In the rows, zero is written as 128.
These are runs of 8 systems, one row a step. Runs of the same system follow the same rule from any start.
vut, path 1, 9 rows:
[[152 105 192 138  57 152 113 114 157 154 128 138 155  80 135 157 113 129
   96 147]
 [ 78  87  83 115 157 107 116 137 144 126 170 115 141  99 167 122 138  74
  131  83]
 [170 147 147 120 120 184 117  92  92 144 134  82 119 125 106  97 186 121
  168 132]
 [121 135 175 129  67 157 112 137 152 120 147 180 148  85 159 149  81 120
  119 103]
 [ 77 147  65 123 178 122 114 128 120 111 151 134 108 136 156 101 147  79
  167  78]
 [169 190 146 129  95 183 114  83 114 142  99 133 116 150  94 113 143 154
  165 137]
 [ 90 144 127 123  96 118 128 144 165 111 135 194 151 122 152 148  53 147
  119  86]
 [108 155  63 115 198 114 138 127 106 109 126 112 110 178 117  94 143 133
  169 102]
 [176 168 181 131  97 155 136 121 116 124  91 142 121 154  89 136 106 190
  129 163]]
ritof, path 2:
[[164 175  59 107 145 142 104 121  70 137 125 137 100 158 111 148 171 103
  135 130]
 [123 193  73 123  93 125 109 143 112 134  79 179 130 143 132 134  79 112
  102 109]
 [ 93 151  40 115 124 103 138 117 119 113 143 145 136 171 129 124 135 164
  129  63]
 [158 171  74  96 102 151 154 158  82 109 102 113 150 157  71 136 148 149
  126 141]
 [ 71 169 117 126  92 108 159 168  99  81  88 163 145 134 133 106 109 144
  104 124]
 [ 74 131  84 118 136  95 152 105 104 100 122 133 126 162 119 114 199 169
  128 145]
 [124 146 113 102 104 123 136 116 107 132  68 138 143 146  76 141 144 137
  106 211]
 [ 59 103 115 100 114  78 137 117 142 116 108 163 159 137 141 134  91 156
   97 151]
 [113  78 101  59 158 110 136 115 106 116 162 108 150 152 105 152 162 159
  120 167]]
Rezu, path 3, 9 rows:
[[130 183  93 130  93 177 138 122 100 121 115  99 139 139 101  80 167 127
  163  88]
 [117 204  98 146  90 173 145 167 130 101  91 147 131 129 103 114 119 118
  160  94]
 [ 68 196 113 142 105 127 137 119 120 100  81 158 123 150 129  80 118 147
  150 108]
 [112 187 145 120  97 153 134 105 124 110  79 169 124 160  93 123 123 172
  155 167]
 [101 160 144 106 123 128 142 148 138  95  95 187 140 149 113 142  62 168
  136 156]
 [ 88 129 174  90 166 103 132 115 107  93 119 162 116 160 141 118  96 174
  136 173]
 [140 120 190  98 165 125 121 135 113 104 132 163 105 138 121 167 115 146
  128 210]
 [115  91 163 116 174  86 109 146 137 119 145 170 110 119 163 173  92 113
  103 170]
 [133  72 150 105 173  89  98  85 115 150 156 131 107 131 162 151 149 125
   98 172]]
Zule, path 4, 9 rows:
[[159 170 171 180 144 108 111 153 118 131  97 159  77 124 168 123  84 103
  108 117]
 [125 141  80 205 130  86 135 127 150 150 110 121 100 140 156 115 147 135
  101  66]
 [171 139  91 160 135 111 154 155 144 160  60  74 134 141  75 125 123 120
  105 152]
 [155 129 131 131  84 112 164 202 102 102 113 124 150 122 118 156 106 153
   66 121]
 [114 112 122 144 122 105 174 154  90  90 142 102 117 135 122 130 220 155
  108 139]
 [124 142 170 140 107 139 132 128 108 118  83 141 115 111 107 138 182 105
  117 213]
 [ 82 129 129 142  47 125 114 106 137 135 128 183 145  99 156 162 156 133
   88 129]
 [ 95  98  68 106  95 133 125  75 162 153 129 111 168 126  92 139 181 132
  133 143]
 [136 115 130  48  99 166 120 125 123 133 130 129 182 116  89 157  93 119
  129 175]]
muf, path 5, 9 rows:
[[109  87 180 118  99 155 140 100 123 111 169  94 142 100 129 110 197 145
  151 135]
 [102  93 183 104 147 152 128 129 152 118 121 123 139  92 110 140 138  85
  157 204]
 [ 83 100 181 140 122 127  98  85 173 144 142 143 134  87 177 102 102 104
  144 119]
 [123 106 132  96 159 162  95  66 154 144 183 131 125 128 131 136 158 125
  187 128]
 [150 119 159  96 163 169 116 150 170 130 148 127 143 109 115 145  60 102
  174 129]
 [142 113 189 133 148 140 118 136 131 107 188 123 114 110 175 106  97 138
  153  66]
 [163 120 158 121 204 142 124 143 117 104 173 119  81 134 129 145 166 110
  172 145]
 [151 131 157 175 190 113 116 167 168 138 116 132  91 110 148 137  86  76
  142 126]
 [158 128 117 191 163 117 114 106 160 159 155 111  86 132 160 118 150 122
  141  64]]
Fadeg, path 6 (9 x 20):
[[142 110 144  78 131 136 149 184  59  85 162 115 132 117 126 157 164 121
  104 159]
 [118 150 159 144 151 137 131 155  91  85 136 160  76 117 146 150 189  92
  136 165]
 [ 70 156 135 155 135 135  99  93 148 115 142 195  97 120 174 128 152 100
  158 114]
 [ 95 144  77 105 118 149  94  55 152 153 151 156 143 146 133 120 133 137
  168  86]
 [153 147  76  51 130 149 108 109  98 141 139 125 162 154 105 127  77 142
  143 105]
 [164 116 135  66 164 121 143 177  69  92 163 112 136 145 125 141  94 152
  118 129]
 [153 130 161 140 195 108 147 167  94  85 148 131  72 151 136 147 160 143
  134 156]
 [108 161 148 191 172 104 119 118 154 117 115 184  65 150 157 138 138 130
  145 132]
 [ 90 133  95 156 129 100 109  66 185 156 125 171 122 155 149 132 111 162
  134  89]]
Dugit, path 7:
[[129 133 150 120 175 138 172 208 108  66 133 109 116 125 111 129 133 113
  158 146]
 [100 169 198 154 116 118 127 119  94 106  86 157  98 129 164  87 127 136
  118 158]
 [100 119 124 170 144 114 113  74 179 142 136 175  96 140 135 168 187 146
  142 154]
 [114 117  97 119 183 108 125 110 192 156  93 109 144 147  95 118  73 118
  158 146]
 [162  93 178 100 101 129 126  94 133 150 140 101 163 130 132 107  77 192
  111 111]
 [174  80 159 109 164 139 145 168 114 103 194  95 120 119 128 167 163 133
  130 133]
 [137 147 164 136 173 113 125 167  76 115  98 103  92 109 153  86 112  64
  124 154]
 [125 135 151 178  98 113  91  68 119 164 118 155  95 120 175 119 171 119
  101 128]
 [131 114  57 157 159 126 113 102 195 171 131 117 122 128 109 155 158  94
  148 113]]
vut, path 8 (9 x 20):
[[139  86 106 138 152 129 137 133 130 152 134  55 135  92 120 110 186  63
  134 130]
 [163 109 184 154  66 171 122 118 137 149 135  93 146  71 133 121 163 108
  118 122]
 [ 89 105 128 143 109 152 124 150 159 115 169 134 139  69 162 132 140  69
  143  79]
 [115 158 118 140 124 180 118 105 119 132 130  98 121 107 126  75 176  78
  186 102]
 [113 167 165 156  58 184 114  99 156 128 130 165 136 104 136 116 119 134
  160  91]
 [ 66 160  91 128 139 148 125 129 166 107 143 160 132 129 143 109 103 112
  184  66]
 [123 190 130 132 140 164 131  94 124 125 102 126 117 161 103  74 121 154
  192 108]
 [112 170 166 145 110 132 139 129 162 102 121 185 122 149 135 128  65 188
  149 103]
 [ 93 156 100 131 205  95 144 143 145  97 112 150 102 175 123 114  93 146
  168 117]]
kal, path 9, 9 rows:
[[164 169  67  97 139 162 107 120 117 134 163 139 125 158 115 147 110 142
  163  68]
 [127 155 115 126 159 167 158 189 144  87 150 105 128 119 106 120 122 103
  188  85]
 [115 173 156 166 138 142 127 132 100 111 129 119  95 119 171  59 139 105
  161  71]
 [149 172 132 200 132 148 130 115 142 125 126 149  74 145 126 146 195 147
  153 113]
 [109 128 111 196 141 111 162 121 193 139  85  87 124 138  96 101 163 137
  150 132]
 [135 132 121 161 111  88 146  93 141 151 101 102 134 167 129  85 106 203
  107  85]
 [166 112 161 148 111 120 174 168 147 102 140 123 131 150 103 167 118 212
  106 123]
 [112  81 208 146 120  98 164 167 132 106 123  95 141  94 146 100 112 138
   96 141]
 [145 103 195 149  98  98 105  93 108 148 136 148 111 112 174 139 140 146
   70 150]]
kal, path 10 (9 x 20):
[[145  78 168 137 157  83 118 114 160 153 124 147 115 132 137 176 109 148
   89 188]
 [141  61 129 102 172  73 114 125 147 160 130 116 139 123 138 158  88 117
   88 165]
 [174  90 118  79 155  97  98 139 106 156 146 125 141 122 146 162  72 110
   79 132]
 [163 100 109  88 150 129 107 179 105 129 166 132 136 103 148 177  99  72
   99 121]
 [144 119 102 103 138 135  96 159  86 135 154 115 130  87 161 133 135  36
  111 110]
 [154 157  69 121 119 157  87 131  93 150 144 130 116 107 140 142 162  52
  126 103]
 [127 161  41 131 115 167 118 139 126 137 130 117 135 116 105 134 174  72
  152  92]
 [118 175  57 125 101 164 137 132 109 126 121 103 144 131 108  88 157 110
  159  70]
 [127 193 101 143  83 180 150 143 115  97 129 130 130 138 105 108 155 148
  166  73]]
Dugit, path 11 (9 x 20):
[[152 196 145 155  89 177 118 142 157 122 112 184 121 123 120 148  85 137
  152  98]
 [ 92 148  97 154 138 103 161 146 152  90 153 151 116 159 148 126 125 185
  141  55]
 [154 185 117 117 155 147 147 126 106 106  99 128 112 182  77 118 133 174
  169 152]
 [153 148 177 160 113 119 144 160 161 112 111 183 113 140 130 173  80 179
  106 138]
 [ 98 106 116 141 178  61 159 132 129 102 130 126 109 173 134 129 149 187
  113 133]
 [166 138 149 113 156 120 124 110 116 147  81 121 116 159  83 139 123 149
  121 214]
 [139  78 166 145 124  78 129 138 166 146 126 144 134 112 147 174  92 145
   70 154]
 [118  69 106 100 178  74 135 110 101 142 139  73 134 140 130 108 163 129
  107 158]
 [180 109 160  96 118 143  99 119 107 169 103 104 137 100 110 139 119  83
  102 195]]
Fadeg, path 12:
[[ 66 109 120  70  96 163 119 101 122 112 158 119 181 104 127  95 136 115
  161 112]
 [149 142 148  61 130 184 117 108  77 120 143 104 143 126  98 101 146 115
  171 156]
 [126 140 187  82 171 162 125 166  97  88 152 137 121 111 141 113  89  98
  171 141]
 [109 109 176 125 199 126 122 107 124 106 170 115  93 128 162  96 150 122
  180 128]
 [153 160 152 145 185 146  92  77 149 152 126 135  82 150 135 104 113 121
  188 124]
 [135 123 127 119 180 111 106 109 173 150 140 134 129 145 150 112  42 133
  156  80]
 [177  95 109 118 181  96 128 108 132 157 146  71 126 162 118 110 106 169
  127 101]
 [211 139 138 154 168 107 135 168 123 148 104 104  99 154 112 142  83 145
  108 131]
 [142 104 146 189 159  69 156 181 158 119 122 119 107 129 152 141 101 145
   89 107]]
muf, path 13 (9 x 20):
[[118 148 176  91 142 146 114 169  91  93 131 157 126 100 161 118  66  84
  135 135]
 [100 156 144 135 156 127  96 113  92 105 162 175  80 132 192 115 149 109
  151  96]
 [123 170  74 121 197 142 101 133 136 123 128 160  92 150 119 150 132  78
  178 135]
 [137 179 100 164 143 134 122 148 164 136 106 149 117 138 135 110  60 113
  156  63]
 [152 166  95 150 139 142 153 145 125 103 158 116 105 163 117 124 153 176
  162  58]
 [155 152 122 146 173 126 180 200 127  90 104  98 113 144  85 132 130 135
  142 145]
 [125 139 161 210 138  77 164 155 139 113  82 117  99 139 147 100 122 156
  101 117]
 [125 113  94 175 149  85 146  97 150 145 113 114  99 164 110 141 201 166
  117 147]
 [145 108  92 145 127 103 143 127 177 172  71  98 156 135  78 144 111 134
  101 165]]
Rezu, path 14 (9 x 20):
[[109 129 133  80 134 113 167 181  80  82 104  95 160 138 113  92  93 141
  120 141]
 [103 141 182 108 132 141 154 169  70  67 127 130 115 113 132 115 169 119
  139 173]
 [ 80 139 139 139 133 131 128 153 143 106  94 169 115  96 124 155 154  66
  131 193]
 [ 78 114 142 111 100 110  92  81 133 154  98 159 144 104 154 123 117  95
  105 172]
 [119  95 128  59  95 150  98  73 130 145 159 146 172 121 119 162 127 145
  124 155]
 [132  97 104  43 166 145 115 143 123 126 169 115 163 124 115 142  78 105
  151 125]
 [139 126 149  84 180 139 103 141  69 113 173 115 108 116 168 101 120  82
  153 106]
 [145 155 119 140 158 160  94 132 110 123 163 161  81 115 152 163 181  69
  157 121]
 [130 158  64 159 137 117  82 106 146 172 112 167 100 127 153 151 119  72
  118 105]]
ritof, path 15:
[[105  82 167 149 119 152 160 145 192 100 167 118 147  92 124 146 156 131
  163 117]
 [129 105 193 127 144 157 129 113 126 133 123  67 128  93 120  73 154  90
  165 157]
 [136 115 229 160 102 146 106  87 151 137 137 152 109 100 160 125 131 137
  132 145]
 [120 102 145 154 173 148 113  98 214 147 150 133 112 113 125 144 138 104
  184 135]
 [183 109 175 118 150 151 107  97 145 171 130  82 132 115 124  96  79 119
  154 123]
 [167 117 203 148 128 149 123 145 164 119 178 147 114 111 155 159  82 155
  140  86]
 [148 128 146 160 198 147 139 164 162 115 153  94  97 115 130 118 133  90
  183  97]
 [191 155 188 176 139 138 114 122 110 149 105  97  89 119 148  83 114 114
  133 112]
 [155 147 148 214 124 128 127 127 189 142 135 157  88 126 146 155 132 148
  133  87]]
Zule, path 16, 9 rows:
[[157  93 183 121 152 108  90  94 150 155 166 154 116 125 172 152  76 147
  115 122]
 [147  75 122 129 181  88  99  91 141 168 160  85 118 126 165 106 121 115
  119 102]
 [212 117 148 124 158 130  97 117 107 181 123  81 113 126 133 114  89 107
  120 127]
 [198 116 128 147 147 118 111 171 107 141 166 111 105 113 165 151 110 105
   96  76]
 [164 134 104 159 161 120 128 155  90 140 127  67  96 116 140  96 174  74
  126  96]
 [191 178 134 167 104 155 124 170  99 137  91 111  99 111 119 132 137  83
  117 123]
 [133 155  85 184  91 134 148 188 128 113 123 133 119 105 136 150 165  98
  105  78]
 [113 161  80 157  97 149 164 162 125 116  78  91 144 118  84 104 180 102
  134 131]
 [125 169 135 135  62 165 163 179 130  93  92 152 150 118  83 155 137 141
  126 147]]

Name the system that made each run.
path 17, 2 rows:
[[175  87 141  91 186 136 118 114 121 127 199 108 113 145 130 153 135 154
  153 115]
 [171 157 113 133 216 114 107 145 108 137 116 130  75 155 127 135 107  92
  144 143]]
 => Fadeg
path 18:
[[191 156 131 105 116 162 101 150 120 138 117 170 123 121 104 197 101 106
  114 170]
 [ 78 116  69 112 123 104 127 149  94 105 166 145 138 114 176 130 145  97
  104  66]]
 => Zule
path 19, 2 rows:
[[115 145  77 128  86 100 125 123  94 152  95 103 155 122 145  77 100 113
   86  76]
 [161 175 113 113  69 170 128 107  81 122 116 141 126 150  95 142 186 158
  125 140]]
 => muf
path 20 (2 x 20):
[[121 169  76 152 139 123 148 180 170 113  92 177 123 143  95 183 103 119
  131 133]
 [117 152  74 149 132  83 155 130 123 147  55  89 139 155 103  80 113 132
  109 130]]
 => vut
path 21, 2 rows:
[[174  96 142 119 184 149 146 169 155 121 170  75 130 117 105 143 116 111
  167 113]
 [179 113 209 171 161 131 141 162 136 124 138  88  97 101 150 110 112 121
  136 111]]
 => muf
path 22:
[[127 119 103 140  90 141  91  76 129 157 176 141 126 109 160 139 184 119
  119  75]
 [152 122  78 111 144 162 102 109 154 171 116  94 143 109  88 141 146  59
  157 151]]
 => Zule
path 23 (2 x 20):
[[155 149  76 155  71 140 147 140 137 123 150 142 129 141 119 169 164 180
  107  67]
 [133 167  66 131 140 127 175 200 121  91  98 114 134 152  81 137 130 134
  135 117]]
 => Dugit
path 24:
[[ 59 129  52 102 162 105 122 116 138 106 157 165 129 146 149 139 140 116
  150  93]
 [144 164  93  90 119 134 101  76  66 140 136 150 118 177 130 118 148 167
  125 116]]
 => Fadeg
path 25, 2 rows:
[[128 111  97  71 186  89 111 116  66 137 120  94 131 148 135  93 118 108
  115 154]
 [188 156 146 104 140 131  93 112  62 138 141 159  94 158 147 149 116 148
  105 139]]
 => Zule
path 26:
[[114 102  56  92 184  88 128 120  97 127 138 111 123 156 117 142 173 120
  115 159]
 [158 142 128  87 110 134  96 123 102 161  80 136 147 118 112 141  77  90
   94 182]]
 => Dugit
path 27:
[[196 141  97 140 125 115 134 159 139 152  90 130 131 155  88 175  87 152
   87 144]
 [140 101 105 134 112  64 160 164 103 123 119 113 143 145 134 141 120 171
   53 111]]
 => Dugit
path 28:
[[151 144  81 144 169 150 100 136 140 159 131 104 110 104 124 126 142  38
  158 109]
 [141 156 115 155  84 137 102 111 129 163 111 113 139 107 158  81  91 105
  121  53]]
 => Dugit
path 29 (2 x 20):
[[147 161 137 131 187 105 151 161 122 100  98 146  98 180 104 137  82 170
  138 158]
 [109 107 159 154 167  66 150 127 151 106 125 152 107 164 147 136 106 195
  112 140]]
 => Fadeg
path 30 (2 x 20):
[[150 169 144 155 138 172 161 177 152  93 135 106 121 129 100 109 120 139
  184  80]
 [131 170 177 180 128 140 156 143 115 104  94  98  99 134 132  62 132 146
  154 103]]
 => ritof
path 31 (2 x 20):
[[149 134  90  78  98 176 136 160 125 106 150 144 160 128  70 197 148 136
  137 150]
 [ 65 148 123  83 124 127 139 167  92  90 104 127 162 108 140  76  86  88
  133 121]]
 => ritof
path 32, 2 rows:
[[184 134  96 142 111 116 139 125  91 157  87  62 129 145  94 106 166 143
   90 134]
 [134 141  98 159  55 128 154 172 162 128 102 139 165 113 109 153  98 149
   85  87]]
 => kal
